(in the rows, 128 means zero)
The same turns and mirrors carry the whole set onto itself and the rows of a family onto each other. Which other rows belong to the same family as each row named below? List them in the order they appear above.
These 30 rows form 5 families of 6 rows each.
Q_940: [115 145 137 123 159 114 141 151 122 119 155]
Q_962: [105 142 123 126 158 116 143 156 127 123 153]
Q_947: [130 151 112 131 158 140 144 161 148 120 166]
Q_450: [140 141 124 123 142 150 183 135 161 125 144]
Q_797: [129 159 120 124 154 118 149 167 142 114 161]
Q_487: [114 128 149 121 155 127 154 128 122 127 144]
Q_821: [110 140 149 133 160 129 156 130 116 119 148]
Q_240: [110 138 128 124 157 128 136 160 136 127 164]
Q_385: [140 158 117 137 148 146 172 151 158 109 157]
Q_145: [123 134 152 120 144 146 172 129 137 134 130]
Q_163: [106 131 144 119 152 126 152 140 123 135 137]
Q_963: [144 141 140 134 153 152 168 133 161 130 136]
Q_829: [147 153 117 136 156 152 160 147 160 121 153]
Q_235: [115 161 142 128 156 119 145 155 123 113 151]
Q_597: [136 168 109 126 146 126 153 159 135 119 152]
Q_670: [126 126 142 121 147 145 175 120 141 130 138]
Q_518: [126 168 123 123 145 125 154 170 145 114 149]
Q_388: [117 157 129 121 147 125 143 153 116 119 161]
Q_443: [126 133 118 128 141 150 186 136 153 125 138]
Q_371: [124 128 156 127 152 140 161 133 150 138 133]
Q_151: [107 127 150 122 154 128 144 146 138 136 148]
Q_773: [131 154 111 123 138 140 175 161 159 120 142]
Q_857: [107 136 149 124 143 128 156 136 117 123 158]
Q_683: [143 158 110 133 141 132 174 148 157 122 139]
Q_994: [114 126 149 131 139 134 177 125 138 126 145]
Q_377: [141 157 113 124 145 137 170 159 161 116 156]
Q_293: [115 126 137 133 152 145 177 120 131 125 141]
Q_411: [122 156 110 136 156 125 153 162 144 110 163]
Q_35: [140 148 138 130 142 156 181 135 155 121 140]
Q_38: [133 137 130 135 138 135 186 131 158 126 136]

Which other rows belong to the same family as Q_518? Q_821, Q_235, Q_443, Q_773, Q_293
Which other rows belong to the same family as Q_487? Q_940, Q_450, Q_797, Q_670, Q_377
Which other rows belong to the same family as Q_385? Q_962, Q_145, Q_163, Q_411, Q_35
Which other rows belong to the same family as Q_38? Q_597, Q_388, Q_857, Q_683, Q_994

The same turns and mirrors carry the whole set onto itself and the rows of a family onto each other. Which other rows belong to the same family as each row named below? List them in the order they appear above.
These 32 rows form 4 families of 8 rows each.
Q_449: [128 120 110 135 138 117 130 127 143 128 131 122  94]
Q_279: [121 127 107 138 148 127 125 123 132 136 131 125  98]
Q_685: [133 112 135 116 123 136 126 125 159 150 145 128 123]
Q_26: [129 135  98 135 131 132 109 138 139 134 132 127 121]
Q_733: [121 134 119 137 127 120 124 123 120 138 101  94 127]
Q_568: [134 107 129 115 129 142 132 116 157 140 141 132 125]
Q_58: [128 109 134 127 127 145 129 120 150 142 147 135 126]
Q_82: [133 107 118 103 139 115 138 124 140 130 127 137 139]
Q_681: [131 114 155 117 136 121 148 118 125 153 115 115 129]
Q_318: [147 138 140 142 124 134 126 136 104 139 120 122 114]
Q_660: [127 120 152 113 145 128 139 122 128 158 114 111 132]
Q_541: [131 104 113 105 136 125 137 129 145 143 125 141 137]
Q_308: [136 130 102 127 133 130 104 138 131 130 139 131 128]
Q_864: [148 109 145 120 112 125 140 127 128 141 115 110 146]
Q_806: [123 135 120 135 128 115 125 131 107 138 103 103 128]
Q_315: [131 129 107 136 143 124 130 128 136 122 129 131 100]
Q_99: [128 110 159 115 134 127 131 124 127 154 113 111 134]
Q_27: [136 130  93 138 124 132 118 135 127 130 137 128 124]
Q_807: [138 111 129 119 132 141 134 122 147 150 149 138 127]
Q_893: [154 135 134 138 121 123 123 141 113 140 122 112 106]
Q_502: [147 141 139 141 132 126 121 140 109 139 118 110 117]
Q_455: [142 114 142 129 103 127 142 124 128 139 119 119 149]
Q_168: [121 103 109 112 134 122 142 120 146 138 130 131 139]
Q_760: [124 132 127 145 123 116 121 131 118 130 105  98 123]
Q_136: [120 131 125 133 129 116 110 125 116 127 107 100 125]
Q_90: [146 117 146 118 108 126 130 119 128 129 120 110 146]
Q_903: [132 107 106 110 142 120 145 128 142 143 125 131 140]
Q_665: [130 117 153 111 133 117 133 130 128 160 111 114 124]
Q_991: [138 117 143 120 109 131 134 124 127 147 122 112 155]
Q_220: [129 128  99 140 124 135 109 139 128 140 133 133 127]
Q_765: [144 139 140 147 121 133 125 127 111 141 123 108 112]
Q_137: [131 124 107 136 149 128 135 120 133 126 128 119  99]

Which other rows belong to the same family as Q_807? Q_279, Q_681, Q_806, Q_27, Q_168, Q_991, Q_765
Which other rows belong to the same family as Q_760? Q_26, Q_568, Q_541, Q_864, Q_315, Q_99, Q_502
Which other rows belong to the same family as Q_685? Q_449, Q_82, Q_308, Q_893, Q_136, Q_90, Q_665

The same turns and mirrors carry the whole set onto itself and the rows of a family onto each other. Which other rows belong to the same family as each row named below? List them in the order they appear above.
These 18 rows form 3 families of 6 rows each.
Q_930: [109 128 137 113 123 114 114 152 120 148 142 140 128 102 129 144 105]
Q_656: [120 127 125 124 115  89 101 142 126 143 145 146 121 119 124 130 112]
Q_887: [166 132 115 119 128 102 124 111 125 139 134 114 143 110 118 111  93]
Q_545: [152 127 138 121 137 127 147 118 139 141 145 124 113 129 129 119 114]
Q_819: [156 129 111 114 121 120 132 127 131 111 144 112 127 114 136 115  87]
Q_588: [154 130 132 103 133 104 157 140 105 131 127 112 127 113 126 116 111]
Q_563: [159 113 100 117 124 117 138 112 128 131 136 130 139 106 124 112  89]
Q_913: [164 139 135 134 132 119 136 113 127 151 143 127 142 114 131 128  98]
Q_208: [125 118 128 117 127  85 122 136 121 129 135 139 108 110 153 117 115]
Q_741: [162 118 128 127 132 123 145 119 138 152 142 131 147 123 127 121 118]
Q_604: [118 108 104 119 122 109 117 135 117 132 130 136 111 100 111 149 110]
Q_881: [155 134 129 109 138 117 145 114 112 153 126 115 139  98 116 125  97]
Q_948: [120 110 129 120 127 113 117 159 126 139 136 133 142 107 130 151 122]
Q_866: [127 121 117 123 129 110 118 133 122 125 131 114  92 111 115 142 123]
Q_804: [160 124 118 114 131 114 159 129 106 140 126 122 144 106 117 138 106]
Q_818: [122 115 140 114 136 122 114 157 133 124 137 114 128 105 142 135 110]
Q_631: [120 103 116 121 122  94 111 136 131 143 137 151 125 110 136 119 120]
Q_734: [112 121 117 105 122 105 102 139 123 142 134 127 116 105 104 134 107]

Which other rows belong to the same family as Q_741? Q_563, Q_604, Q_948, Q_804, Q_631
Which other rows belong to the same family as Q_656? Q_930, Q_887, Q_913, Q_881, Q_734

The same turns and mirrors carry the whole set onto itself and the rows of a family onto each other. Which other rows belong to the same family as each row named below? List them in the order they appear above.
These 32 rows form 4 families of 8 rows each.
Q_298: [140 146 105 120 135 133 133 141 134 134 110 125 120 102 108 100 137]
Q_469: [143 112 137 148 122 145 123 123 127 133 166 143 112 116 126 132 129]
Q_623: [130 148 107 113 144 121 127 118 125 123 113 125 121 100 120 108 145]
Q_510: [142 152 102 115 146 123 127 127 131 125 116 118 125  98 118 105 137]
Q_654: [141 144 102 119 134 131 125 137 129 126 113 133 115 101 114  92 143]
Q_905: [135 142 106 110 134 124 132 123 134 132 111 133 114 100 118 104 149]
Q_664: [126 141 110 118 132 130 133 129 126 131 106 134 115 104 110 104 147]
Q_577: [151 119 138 148 119 150 128 128 131 144 165 135 123 106 118 136 127]
Q_86: [137 153 107 117 147 127 127 130 133 123 117 119 129  99 110 103 130]
Q_584: [161 119 133 154 123 150 121 135 133 137 165 141 121 103 118 128 129]
Q_659: [132 148 106 115 143 124 120 123 126 115 118 132 121  99 117  96 141]
Q_407: [145 114 136 151 121 145 125 122 126 135 168 144 116 114 120 131 138]
Q_861: [152 124 138 147 128 147 124 124 132 138 170 129 129 104 119 137 121]
Q_546: [143 121 140 148 133 142 115 112 125 124 169 145 125 103 123 136 132]
Q_644: [156 118 132 153 123 147 124 132 133 137 171 137 120 113 119 127 130]
Q_574: [143 150 103 110 143 123 128 125 140 127 118 122 123  97 118 103 137]
Q_580: [133 147 107 108 142 120 128 116 135 125 116 129 120  98 120 106 144]
Q_705: [142 117 138 145 131 142 119 116 127 126 172 139 119 115 128 134 124]
Q_667: [122 148 112 114 144 124 127 119 125 120 114 128 124 101 113 107 140]
Q_827: [146 114 139 151 121 148 121 123 125 135 162 152 116 105 120 133 139]
Q_757: [153 124 133 151 133 142 119 123 132 128 177 132 127 111 121 130 124]
Q_774: [133 143 105 116 133 126 132 126 126 132 108 130 114 102 118 105 151]
Q_745: [152 121 134 148 132 144 119 125 132 128 174 132 122 113 126 130 118]
Q_906: [142 117 142 146 121 147 127 118 126 140 164 140 121 106 119 140 132]
Q_897: [131 143 105 116 135 127 124 127 124 122 112 138 114 101 116  95 148]
Q_300: [145 147 101 118 135 128 132 136 131 134 111 123 118 100 116 102 143]
Q_224: [142 150 102 117 143 127 121 133 130 119 119 127 122  98 116  92 136]
Q_52: [154 116 133 150 123 148 123 131 133 136 168 137 116 115 124 129 123]
Q_513: [142 122 142 144 129 144 123 114 127 134 170 134 128 104 121 141 126]
Q_260: [142 120 137 148 130 140 120 114 126 126 174 139 123 112 122 134 132]
Q_483: [157 126 135 151 136 145 114 125 132 127 172 135 130 100 120 131 122]
Q_756: [145 145 102 112 135 127 132 132 140 134 112 127 117  99 116 101 143]

Which other rows belong to the same family as Q_300? Q_623, Q_510, Q_407, Q_644, Q_757, Q_774, Q_260
Which other rows belong to the same family as Q_745? Q_469, Q_905, Q_574, Q_580, Q_705, Q_52, Q_756

The same turns and mirrors carry the whole set onto itself and the rows of a family onto each other. Which other rows belong to the same family as each row named below? List them in the order they appear above.
These 32 rows form 4 families of 8 rows each.
Q_824: [139 121 121  96 110 113 116 117 103 132 164 129 120 124]
Q_822: [133 126 134 107 108 133 118 154 130 126 124 111 143  97]
Q_474: [138 126 120  95 105 119 116 116 100 133 161 130 121 123]
Q_849: [132 115 120 113 113 129 109  96 119 103 156 122 147  87]
Q_64: [142 113 141 128 107 120  98 117 108 140 148 130 138 111]
Q_103: [131 118 137 108 115 129 119 159 132 125 128 113 141 102]
Q_205: [116  97 127 108 120 146 117 119 117 107 160 151 140 111]
Q_587: [138 109 117  99 118 131 139 140 113 109 122 123 118 100]
Q_44: [124 126 149 121 107 128 110 130 122 131 120 134 123  99]
Q_771: [150 115 127 112 105 131 107 142 113 135 151 110 158 110]
Q_899: [130 108 136 121 112 141 108 101 129 118 132 141 116  98]
Q_606: [132 117 142 108 105 137 136 130 137  98 120 118 135  97]
Q_655: [147 117 120  92 103 125 140 139  99 115 148 117 138 121]
Q_96: [130 101 138 123 117 134 109 104 131 117 136 140 115 100]
Q_886: [125 111 137 114 118 113 123 105 126  92 150 123 141  91]
Q_526: [150 116 120  93 105 118 139 136 101 114 149 112 139 119]
Q_144: [138 118 133  92  98 137 128 141 132 113 159 113 155 123]
Q_98: [138 113 124 105 104 141 100 109 125 133 171 133 138 121]
Q_243: [130 110 144 108 109 136 138 135 138  99 122 123 133 102]
Q_287: [129 115 118 104 122 123 116 118 114 126 136 136 100 104]
Q_365: [132 120 115 103 118 125 114 113 113 126 134 133 101 100]
Q_728: [113 134 129  92  99 148 126 121 122 101 147 131 147  99]
Q_980: [126 130 115  96 104 143 112 109 123 107 160 120 154  92]
Q_848: [116 100 125  99 127 131 117 131 130 106 171 134 146 113]
Q_611: [111 116 136 105 107 150 128 117 115  99 143 149 139 104]
Q_344: [138 113 142 125 104 130 100 121 105 142 146 138 137 115]
Q_908: [116 109 136 102 124 113 127 127 137  95 160 122 143 104]
Q_641: [141 120 132  93  99 131 126 136 133 111 160 106 157 118]
Q_516: [126 120 150 124 114 118 110 132 126 129 123 131 122  99]
Q_209: [146 109 129 112 107 135 108 148 113 136 152 118 157 117]
Q_662: [141 112 116 100 118 128 137 135 113 108 121 118 120  95]
Q_956: [141 110 126 108 108 132  99 108 127 131 173 127 138 120]

Which other rows belong to the same family as Q_771? Q_822, Q_64, Q_103, Q_44, Q_344, Q_516, Q_209
Which other rows belong to the same family as Q_908? Q_849, Q_205, Q_886, Q_728, Q_980, Q_848, Q_611
Which other rows belong to the same family as Q_144? Q_899, Q_606, Q_96, Q_98, Q_243, Q_641, Q_956

The same turns and mirrors carry the whole set onto itself and the rows of a family onto each other. Which other rows belong to the same family as each row named below? List them in the order they appear above.
These 25 rows form 5 families of 5 rows each.
Q_716: [115 161 117 150 116  99 117 129 102 139]
Q_369: [121 158 117 155 142 108 105 109 109 138]
Q_170: [111 147 101 149 128 115 130 115  84 120]
Q_729: [127 135 104 158 142 128 120 104 126 136]
Q_989: [114 166 109 126 123 134 135 111 134 144]
Q_146: [128 152  90 154 146 128 129 120 110 132]
Q_934: [114 134 123 141  95 130 138 113 118 130]
Q_395: [134 142 134 134 125 124 142 131  93 145]
Q_658: [132 145 117 136 143 150 136 126 100 131]
Q_180: [113 141 130 137 105 115 138 105  90 127]
Q_758: [125 134 119 145 119 143 130 102 135 134]
Q_70: [111 162 123 125 109 114 138 111 122 151]
Q_837: [131 142 138 135 110 129 141 103 121 143]
Q_294: [140 148 113 145 135 137 136 113 134 146]
Q_281: [115 160 125 136 112 147 121 112 127 125]
Q_919: [118 137  98 161 133 105 121 116 103 134]
Q_752: [110 136 110 151 104 106 133 121  99 130]
Q_10: [101 161 105 135 140 111 121  98 102 134]
Q_957: [136 146 125 132 128 142 144 134 105 140]
Q_492: [103 160 121 130 120  99 129 103 103 144]
Q_272: [111 162 122 138  96 124 127 130 113 131]
Q_461: [108 165  98 133 142 132 125 103 121 134]
Q_32: [120 156 122 146 139 138 107  99 124 129]
Q_767: [128 141 121 139 149 135 130 117  85 129]
Q_542: [129 139 131 138 137 120 134 121  82 137]

Which other rows belong to the same family as Q_70? Q_989, Q_10, Q_492, Q_461
Which other rows belong to the same family as Q_752? Q_729, Q_934, Q_758, Q_919
Which other rows belong to the same family as Q_957? Q_395, Q_658, Q_767, Q_542
Which other rows belong to the same family as Q_272? Q_716, Q_369, Q_281, Q_32

